(in the rows, 128 means zero)
One turn moves every row onto another: examples first, then more rows asked
Z145: [121 119 134 124 101 106 131 131 114 103 123 145 127 117 143 110 141 117
 115 138 160 145 125]
Z931: [118 100 158 117  96 105 132 128 134 125 115 169 140 136 128 114 123 112
 126 124 155 145 132]
Z779: [112 122 143 147 115 106 135 122 121 160 142 186 111 138 130 110  97 131
 127 125 136 147 106]
Z996: [ 87 117 135 132  87 109 129 118  96 135 149 154  98 145 110 106 128 130
  99 129 129 138 144]
Z103: [ 85  90 139 141 105 105 128 125 121 146 132 158 141 126  98 110 108 108
 104 106 127 144 125]
Z785: [112 124 152 146 117 109 132 116 123  94 146 190 128 113  86 112 123 115
 103 120 158 162 124]
Z753: [110 125 136 102 120 114 137 121 125 129 133 176 122 111  73 117 102 108
 114 125 142 143 137]
Z248: [104 118 136  99 114 113 134 119 120 130 140 172 108 107  71 114 119 110
 109 132 144 147 129]
Z776: [105 128 141 167 121 112 131 122 119 140 155 184 103 110 148 111 133 120
 118 141 141 155 115]
Z392: [111 121 132 150 123 112 133 119 135 140 129 198 128 127 141 115 108 137
 133 130 130 145 112]
Z610: [112 120 140 141 111 115 141 123 125  91 141 183 108 125  81 107 125 112
 108 119 142 169 117]
Z844: [105 132 126 119 136 120 138 122 123 107 136 177 125  85  95 117 120 102
 112 129 141 147 140]
Z831: [107 118 116 142 118 106 129 113 142 145 109 179 111 119 138 116 123 143
 127 128 147 134 129]
Z838: [ 96 126 131 165 130 114 137 114 132 139 133 190 125 111 152 114 120 128
 115 133 150 153 116]
Z106: [ 81 118 132 147  97 117 132 117 100 122 146 157 101 129 124 108 149 120
  94 138 130 145 152]
Z828: [110  97 158 108  94  98 123 140 109 132 142 165 122 125 131 106 127 111
 122 110 139 155 114]
Z139: [102 132 130 158 128 113 132 121 116 164 131 174 110 105 141 116 124 121
 112 120 155 130 121]
Z352: [ 86 115 134 131 111 114 132 120 108 134 131 178 148 136 120 115 101 133
 108 105 124 130 146]
Z196: [107 108 131 139  94  88 110 123 104 118 162 140 112 114 115 103 128 121
 110 129 131 147 134]
Z618: [106  95 142 134  90  97 114 115 115 134 138 151 141 131  94 116 133 130
 104 136 135 130 126]
Z199: [ 98 113 136 147 105 108 135 112 126 160 137 176 100 139 126 110 118 135
 110 139 153 155 101]
Z762: [109 115 123 165 113 114 132 122 122 107 122 150 149 115 118 114 132 111
 116 136 128 130 145]
Z58: [102 112 125 138 109 102 120 109 137 150 122 178  98 116 137 116 141 141
 118 136 151 140 128]
Z958: [116 128 142 141 119 117 138 125 109 100 144 181 128 121  76 113 116 123
 104 115 146 155 103]
Z585: [107 110 152 140 111 122 148 142 118 133 111 164 143 127 132 111 123  87
 116 115 151 143 123]
Z866: [111 131 132 114 133 122 140 124 126 118 129 179 133 100  84 122 109 104
 116 125 138 140 138]
Z273: [ 88 122 135 154 111 120 129 118 111 111 146 174 125 118 136 114 146 117
 103 131 128 137 166]
Z589: [113 122 151 151 116 120 142 123 119  99 147 190 121 118  80 112 132 106
 105 121 145 161 118]
Z191: [ 85 111 119 158 114 111 132 130 103 117 140 138 125 101 118 104 137 106
  93 126 131 149 125]
Z336: [109 109 136 151 108  99 124 127 129 119 136 160 138 120 117 105  97 103
 127 110 117 145 156]
Z565: [118 131 141 142 111 112 142 118 117  94 140 177 117 127  79 110 114 121
 101 123 157 160 114]
Z923: [110 121 129 144 121 109 121 130 119 148 143 182  93 105 143 113 140 131
 132 124 123 138 120]
Z695: [107 125 138 108 117 115 132 120 114 120 149 170 107  99  78 116 136 103
 105 144 146 148 132]
Z445: [105 111 150 122 100 110 132 137  94 134 136 149 129 119 130 110 142 109
 100 126 161 146 102]
Z791: [ 85 122 136 147 119 116 130 119 112 121 138 184 144 119 138 112 116 121
 109 107 123 138 164]
Z577: [107 134 132 117 128 115 132 123 118 110 147 170 112  87  93 114 134 103
 106 140 149 150 141]
Z636: [109 122 141 134 119 109 134 121 120  90 146 190 128 113  86 109 119 124
 105 109 144 165 110]
Z736: [104 121 141 152 115 110 133 119 119 177 132 171  97 122 126 114 125 120
 112 121 154 132 121]
Z908: [108 117 134 149 104 109 129 115 126 141 146 182  95 129 136 111 143 136
 122 154 138 153 108]
Z46: [113 117 131 140 116 111 126 131 126 158 134 184  93 121 130 111 122 128
 140 116 119 133 122]
Z652: [114 116 136 132 111 113 140 150 111 108 127 157 121 114 148 103 127  96
 130 115 134 155 127]
Z714: [ 95 115 136 124  94 110 131 116 101 139 138 164 127 152 106 112 110 141
 107 116 124 129 139]

Z636 goes to Z785
Z248 goes to Z753
Z908 goes to Z199
Where do these go?
Z103 goes to Z336
Z352 goes to Z791
Z58 goes to Z736
Z652 goes to Z145

